In the rows, 128 means zero.
One turn moves every row onto another: examples first, then more rows asked:
vipat: [109 147 127 126 102 115 152 128 129 123 127 112 134 116]
Ziba: [116  96 148  98 184 127 112 146 110 114 158 143 110 120]
ferol: [169 130 109 161 129 145 141 150 130 142 162 133 142 103]
papo: [131 112 131 126 184 123 128 152 114 119 170 154  98  95]
sili: [164 141 120 151 128 147 134 156 118 133 189 144 135 118]
gib: [168 129 120 144  97 130 124 125 134 138 178 138 144 139]
gef: [151 121 115 159 161 138 146 157 119 130 164 143 131  83]
zaki: [171 127 112 143 109 144 127 139 143 153 150 123 148 128]
Kopa: [151 130 119 149 161 130 137 157 118 125 184 155 108  92]
kera: [127  95 143  83 163 119  97 129 136 134 139 134 102 141]
mizok: [127 112 138 125 182 132 129 157 104 111 176 151 112 100]
dipo: [165 126 123 111 107 134 104 128 149 154 153 127 126 156]
sigo: [114  84 146 106 174 107 117 127 114 109 158 147 112 115]
Gabal: [121  99 142 100 185 116 113 141 121 122 151 146  96 113]
zak: [160 112 122 116 113 139 111 127 149 155 130 115 144 146]
Lafin: [169 142 112 153 130 137 133 151 129 140 185 148 120 110]
vin: [124  83 142  94 168 125 107 130 133 134 119 122 122 127]
tir: [162 129 117 159 118 129 138 137 123 126 191 150 138 112]
bonom: [144 118 124 155 152 122 142 142 111 113 190 157 125  93]
mezum: [122  95 150  83 163 127  98 134 123 125 144 130 116 145]
rez: [140  94 134  97 136 132 102 124 145 148 118 114 135 145]
Zutiz: [110 150 126 134 105 115 157 131 124 120 133 116 132 108]
zifup: [ 94 135 135 116 124 108 149 129 123 114 120 114 124 111]
Tobu: [119  82 148  91 153 108 103 115 129 120 145 135 119 142]
sus: [ 97 137 134 113 115 109 147 126 126 118 118 112 127 118]
noben: [ 94 138 133 123 129 108 155 131 119 112 126 118 123 103]
mag: [159 124 131 108 107 142 102 132 136 147 157 124 139 164]
Tagag: [131 103 128 138 185 129 138 152 115 121 152 143 120  83]
Fuva: [148 131 125 146 159 139 137 162 106 119 189 152 122 100]
midu: [104 143 131 117 106 112 146 125 128 123 121 110 131 121]
zem: [ 99 143 129 131 124 111 159 134 118 113 132 120 126  99]
vit: [139 105 143  87 131 134  93 128 133 139 144 124 128 164]
Vazep: [105 149 127 135 115 114 160 135 120 115 134 119 128 102]
Lamo: [169 140 121 135 106 148 118 144 130 144 176 133 141 144]
nufe: [174 141 114 138 107 139 120 139 141 151 172 136 127 137]
mut: [136  94 141  95 120 116  99 109 140 133 145 128 130 159]
Nog: [124  99 136 134 174 112 133 139 108 106 176 157 115  95]
kikis: [120  87 138 110 188 124 122 142 121 123 133 135 117 102]
Vos: [157 114 129 117  97 125 108 113 142 140 159 128 143 158]
nogo: [143 108 136  88 131 126  94 123 147 147 138 126 115 158]

zem goes to Vazep
mut goes to Tobu
Where do these go?
sili goes to Lamo
kera goes to Gabal
gef goes to ferol

One turn moves every row onto another: examples first, then more rows asked:
vufoz: [118 150 152 131 131 133 123 140 135 125 127 150 129 154 204 144 199 120]
kila: [ 90 137 156 128 158 136 122 124 112 121 147 149 131 163 207 136 165 135]
fure: [127 123 122 139 101 151 119 119 133 105 102 141 140 128 115 122 149 135]
dek: [123 129 139 144 150 170 119 105 135 101 127 122 170 147 121 121 126 124]
lise: [133 116 129 122 113 162 167  89 127 108 124 107 170 134 163 103 129 114]
pag: [132 147 132 160 116 149 145 107 104  99 118 130 167 179 219 110 161 126]
guva: [105 145 156 135 115 150 120 132 147 136 123 135 159 173 221 117 153 112]
Mokuf: [146 129 132 164 132 176 148 117 131  75 109  92 167 166 193 138 170 114]
vefa: [110 131 127 148 174 158 127 140 122 119  83 144 141 151 214 168 159 124]
teboz: [115 132 142 181 148 138 131 127 110 101 132 161 127 163 199 106 184 136]
Tapi: [127 103 134 166 150 158 160 103 131  99 136 131 142 125 144  89 150 121]
peger: [113 115 150 105 122 156 145 117 164 136 130 120 146 118 155 118 143 105]
gura: [134 124 143 125 155 154 153 121 148 115 136 124 137 119 136 127 184 108]
Lemek: [153 116 126 151 128 150 171  92 130  89 128 128 142 112 151 119 164 113]
sabi: [120 119 144 135 132 153 117  92 152 101 133 140 150 118 138 145 112 120]
duk: [109 106 139 120 154 144 152 109 126 111 147 138 120 111 140 123 158 129]
Fufuf: [124 104 131 143  97 157 157 111 149 119 114 124 148 124 157  83 136 115]
giva: [101 122 124 152 164 152 125 144 120 122  80 154 127 145 212 161 157 131]
sezi: [ 87 112 144 107 151 160 131 115 112  96 137 105 136 153 194 163 141 140]
zefe: [108 115 147 140 114 160 119 164 165 117 103 120 121 143 178 141 187 120]
vobob: [101 139 138 114  96 136 130 119 108 125 119 140 144 166 220 126 154 137]
tene: [139 145 147 164 147 136 141 102 119  91 140 153 139 151 217 145 178 119]
daz: [117 127 144 178 103 140 133 110 133 108 121 157 143 157 228 103 145 124]
mot: [ 98 104 128 159 157 160 132 140 101  83 121 119 119 161 166 123 178 153]
zavi: [120 118 120 118  82 155 144 118 114  91  95 105 140 149 200 152 156 136]
Susin: [118 126 118 170 139 164 133 135 126 118  64 142 154 159 224 140 142 122]
Gemok: [107 127 124 140 140 158 127 139 130 129  70 143 146 150 226 162 143 123]
Pipu: [123 126 114 172 160 156 137 131 108 103  74 149 139 150 215 155 159 130]
zonov: [135 123 126 139  98 145 123 103 139  97 110 146 137 113 126 141 141 129]
kuz: [101  85 133 181 111 154 136 114 130  80 115 137 116 134 198 117 133 142]
Diz: [116 121 123 180 169 159 133 129 124 108  82 152 141 148 221 151 147 124]
dor: [ 91 104 152 156 126 177 120 137 162 112 117 106 152 163 199 111 127 117]
gavo: [135 118 152 159 142 155 135 117 161  81 129 126 125 124 199 173 170 109]
lat: [124 118 132 134 115 145 122  91 138  95 124 147 138 111 133 147 123 131]
Mavav: [125 129 143 134 142 164 120  92 145  99 133 124 170 134 134 137 114 117]
foso: [108 116 131  91 120 154 152 119 123 129 123 113 145 132 143 112 152 127]
sutu: [112 120 116 163 143 160 136 122 114 113  72 143 151 153 229 147 130 128]
pelov: [130 134 133 144 140 168 117 121 139 104 115 123 165 148 111 117 149 124]
Suvi: [ 96 125 123 140 151 162 124 143 120 131  72 138 148 161 219 150 140 129]
Vizi: [130 133 123 134 119 160 119 124 127 105 104 127 154 142 108 121 157 133]

vefa goes to Gemok
sezi goes to zavi
foso goes to lise
Where do these go?
Vizi goes to Mavav
vufoz goes to guva

One turn moves every row onto another: examples first, then more rows asked:
kep: [ 91 115 147 118 131 147 161 111 105 150 116 148 141 119 116 100  99 111
 107 164 125 129 137 113 138  85 106]
Zape: [ 90 144 152 103 145 153  95 121 100 177 108 125 125 103 144 111 116  87
 108 147 146 117 139 131 137 140 125]
Mik: [135 143 124 145 182  73 114 121 146 115 151 120 121 139  89 129 119 124
 126 117 122 152 108 100 118 148 131]
kipe: [105 115 123 134 114 144 159 131 136 139 113 169 149 135 129  79  97 123
 122 119 127 117 101 109 143  96  99]
vapo: [136 146 119 143 187  81  98 128 138 124 148 115 119 131 100 137 122 120
 125 121 129 140 111 106 120 167 139]
bamu: [ 98 113 139 126 121 143 168 118 123 140 118 160 145 132 116  87  97 118
 113 141 124 129 119 108 140  80 100]
mefi: [121 135 145 160 181  80 124 136 136 130 112 105 123 147  81 117 130 136
 129 113 103 131 122  95 104 152 126]
biv: [109 120 108 136 115 151 141 144 137 148 109 169 148 129 144  83  99 121
 124 109 139  99  96 114 146 121 107]
gabif: [ 87 122 144 111 140 155 144 115  93 162 113 139 135 106 127 112 103 104
 105 171 134 119 146 121 139 107 115]
rura: [111 123 140 133  97 136 148 112 136 128 130 176 144 136 130 100 104 115
 138 101 128 121  91 106 140  95 116]
duv: [104 121 157 124 103 134 157  96 121 131 134 165 143 131 118 106 103 110
 130 124 122 134 109 106 137  79 115]
kes: [134 141 129 141 185  74 115 117 139 116 151 116 119 136  85 133 119 123
 124 126 120 155 114 102 117 145 131]
Nilo: [138 144 116 146 183  80 101 128 144 120 146 119 120 133  99 133 122 123
 127 114 129 141 105 104 119 164 137]
folo: [117 140 142 157 189  86 110 140 127 138 111  99 120 137  90 126 132 133
 129 119 110 124 129 100 105 169 133]
kere: [ 90 132 175 108 133 135 138  99 112 153 117 137 130 125 111  95 107  95
 107 153 124 150 135 116 131  83 107]
piruv: [116 139 147 153 187  87 114 136 125 137 111  98 120 137  87 128 132 132
 126 123 107 128 131  99 104 163 132]
kiti: [121 137 141 161 181  82 120 141 139 129 111 108 123 146  87 118 131 136
 131 108 104 128 117  95 105 158 127]
fuvi: [113 129 124 134  99 144 128 124 136 137 125 174 143 128 148 103 108 113
 142  91 137 104  85 112 144 122 123]
Mogab: [ 99 145 134 114 134 154  87 137 116 176 104 138 128 109 158 102 115  93
 117 121 151 104 116 130 141 158 125]
Govit: [ 90 130 163 107 125 148 131  93  89 153 130 142 133 103 129 135 112  94
 121 157 132 125 140 120 134 107 132]
Gedup: [117 137 149 157 184  82 123 133 131 132 113 104 122 143  80 121 129 134
 128 119 102 132 127  96 103 151 127]
kilet: [139 143 119 147 182  76 110 125 145 117 149 120 120 138  94 129 121 124
 127 114 125 147 105 101 119 156 133]
semo: [131 144 127 139 191  79 105 118 132 123 148 111 117 129  92 139 123 118
 121 133 125 150 121 105 117 156 137]
kepof: [108 142 125 125 122 149  96 144 138 163 104 153 135 124 156  87 114 103
 126  96 148 104  94 123 143 149 116]
Vol: [ 95 126 167 112 117 138 150  89 101 140 134 152 137 118 118 121 106 100
 124 149 122 135 130 111 135  83 122]
bula: [ 88 126 131 112 141 163 125 129  92 169 110 138 136 100 144 117 107 103
 107 160 143 102 141 126 142 133 123]
ninu: [132 143 130 139 188  77 110 115 133 121 150 112 118 132  87 137 120 120
 122 131 121 154 120 103 118 149 136]
Gorom: [109 129 147 130 111 130 138 124 150 139 114 161 139 147 123  69 104 111
 123 101 126 136  93 109 138  91  98]
gur: [ 96 128 115 119 135 164 118 142 106 168 105 147 139 104 154 108 107 107
 116 137 149  91 123 127 145 149 122]
loro: [133 146 123 139 190  82 101 123 133 125 147 112 116 127  97 140 123 118
 124 128 127 145 118 106 118 163 140]
gad: [109 135 121 127 108 153 110 129 123 151 121 165 139 114 159 117 112 107
 139  98 146  92  96 119 144 147 132]
miv: [ 93 136 148 108 126 154 112 105  89 163 126 142 131  97 146 139 113  93
 125 147 142 107 135 124 139 135 139]
fopa: [101 138 131 117 120 157 104 121 104 160 121 150 134 100 159 132 115  98
 133 122 149  94 116 124 143 152 139]
bire: [105 125 106 129 125 158 124 150 126 160 104 159 143 116 155  97 103 116
 123 117 145  89 106 123 147 144 116]
sog: [112 137 129 134 113 138 118 138 153 149 108 163 139 139 143  72 108 110
 127  88 138 117  84 115 142 123 106]
Pifus: [116 137 150 156 187  83 119 133 128 133 113  99 122 140  82 124 132 133
 128 124 105 131 132  98 104 156 130]
labit: [ 98 128 166 120 120 129 145 107 134 141 118 151 136 142 110  78 105 106
 114 128 121 151 112 110 134  76  98]
pama: [121 137 139 162 183  84 113 142 137 133 109 106 122 142  91 121 132 135
 132 108 107 123 119  97 107 166 129]
dama: [ 87 139 170 101 143 144 117 105  98 168 113 125 126 110 125 106 113  88
 104 161 135 135 145 124 133 110 118]
Gol: [120 140 140 160 185  86 110 143 131 137 110 102 121 140  92 125 132 133
 129 111 110 122 124  99 106 170 130]

ninu goes to kilet
sog goes to Zape
Vol goes to fuvi
Where do these go?
gur goes to kep
mefi goes to Gol

